The rows below come in pairs that one turn or mirror swaps. Which row does each named row swap with?
The rows were stretched afterwards, more along some directions than others.
z_814: [  8   9   6  17  -1  13  16  -9  -9   1  -8  16  18 -12  -5   9   5  31
   5]
z_819: [  3 -16   5  13  -8  -7 -16  31 -45  21  12   4  -8  -7 -20   4  14 -23
  29]
z_556: [ 15  -9  21  10  -9 -11 -12   2 -15  12   4 -15   3   3  10   1   7  -9
   8]
z_291: [ 27  11  20  13 -10  15   8  -1   8   7  11 -22  21  12 -16  -4 -28   0
  35]
z_57: [-29   4  11   8  20  15  -1 -21 -17   3  35  36 -11  12  -1   9  12   0
  -5]
z_501: [ -4 -23 -10  12   3 -21  23  22 -22 -11  42  19 -42   2  -1  -5  15   1
 -14]
z_848: [-25 -17  17   5  -6   2 -30   8 -19  20  32   3   5 -14   1   3  20 -14
   5]
z_570: [ -6 -14  13  31  14  13  42  21 -26  -9  42   1 -20  -4 -14   0  17  12
  28]
z_191: [-29  -5  12  19   2  -3 -19 -11 -28   7  20  55  -2 -12   4  -7  51   9
 -10]
z_928: [ -2 -20  -3   5 -26 -17 -22  27 -45  24  17  -6  10 -23 -13  -9   1 -21
  26]
z_64: [ 10   9  17  13  -9  -3  -6   6  -4   7  14   6   9  14   1 -17   2  -4
   1]
z_214: [ 15   6  24  15  16  21  30  -7  10 -11  13 -12 -21  18  -1 -11  -2  15
  14]
z_487: [ -6  -2   5  -5  -9 -19 -24  -1 -40   2  20  28   0  12   1  -3   1 -19
  -9]
z_947: [  2  -3 -27  10   9   3  46  15 -18 -10  19   8 -24  -5 -13  -3  -3  11
  -3]
z_971: [ 22   6   5  18   7  19  38  -2  22 -17  34 -20 -14  13  -1 -11 -24  12
  14]
z_381: [ 27  -6  33  28  -3   4  -1   5  -3  14  26 -16  -5   2  -3  -4  -5   7
  43]
z_650: [ 30  15  33  33   0  16  24  -4   5  -4   9   5  23 -19 -12   3  -6  17
  35]
z_720: [  6   7   7  16  12  21  26 -16  -6 -14  24  23 -18  15 -16   5   8   2
  -4]
z_402: [-14  -1  11  -2  -2   1  -8  -6 -23   4  19   2   0   7  13 -22  14  -2
   6]
z_587: [  2   1  20   8   2 -14   2   4  -2  12  13 -14   1  -1   4 -17  -5  16
  28]
z_355: [-30 -10 -14  -1   7 -10  -8  -1 -46   8  18  33 -18  10   5  -3  22 -16
 -17]
z_956: [-13 -24  -4   7 -11 -24 -23  19 -34  23  16  16  -6 -12   4   3  12 -27
   5]
z_33: [-35 -25   7  -7  -2 -16 -24  -2 -37   6  48  17 -29  17  11 -16  20 -13
 -14]
z_895: [ 17  20  24  21  10  24  10 -22  10   4  24  -2   3  13  -3  -8 -17  12
  23]
z_230: [-12   5   0  21 -13   3 -15  19 -14  22   5  14  20 -30  -9 -19  13  -9
  19]
z_491: [ 37  17  21   9 -27 -24 -31   4  13  24  -8  -8  33 -17  -9 -13 -26 -14
  27]
z_672: [ 36  12  23  27 -11  15  26 -11   7  -1  27 -16  21 -17  -8 -18 -17   2
  40]
z_834: [  0   3  16  16 -27  -5 -35 -12 -11  24  13   9  14 -18  -9  -3  12  -5
  33]
z_45: [  8   0  17  14 -19  -3  -7  -4  -3   8  24  16  21 -25  -5 -10   9 -17
  15]
z_567: [ -6  13  18  13   8   7   5 -19 -15   0  17   5  15   7  13  -2   4   7
  -4]
z_306: [-29 -18  10   7  10   2  22  11 -32  -6  45   2 -26   5   7 -28  34   2
   9]
z_413: [  2   0  21   7 -23   0 -37   8 -53  14  27  16  15  -1 -15   3  22 -22
  19]
z_592: [  8 -10  25   9 -24 -15 -31   4  -9  18  18   0  21 -19  11 -10   6 -15
  23]
z_664: [ -3  -1  31  10   5   0  14  16 -16  -5  30   6 -11   7   3 -17  19   3
   2]
z_363: [ 23  15  17  10  -2  21  27  -3   5   6  -9  -3  22 -18 -12   6  -4  15
  22]
z_460: [-31 -13  20   0   7  21  -5  -3 -24   8  48 -12 -15  16   7   2  13   3
  20]
z_444: [  2 -32  -1  -8  -9 -16  -7  23 -22  16   9 -28 -19   5   5   2 -13 -13
  26]
z_516: [ 7 -2 17 20  0  8 17 -1 -3 10  8  0 14 -4  2  4  9 24 22]
z_102: [  2  -6  12  13  -9 -10  -6  24 -16   3  14   0  -8   6   2 -17   8   3
  -3]
z_668: [  4 -16  36  16   2   0   7   1 -14  -3  39  -7 -11  26   0  -4   9  12
  26]
z_296: [-24   3  16  22 -19 -12 -27  21 -42  17  40   4   5 -13  -8 -29  21  -9
  35]
z_158: [ 19 -10  14  26   9   6  37  -2 -12 -22  39   4 -23  10  -1   0  15  25
  15]
z_106: [-35   3   6   3   6   9 -20  -4 -64   3  26  41   7  -1 -10  -2  47  -3
 -16]
z_260: [  3 -20  34  18   9   3  26  -7   4 -11  62 -23 -37  20  18 -30   9   7
  20]

z_592 swaps with z_402
z_355 swaps with z_956
z_230 swaps with z_191
z_296 swaps with z_834
z_413 swaps with z_460

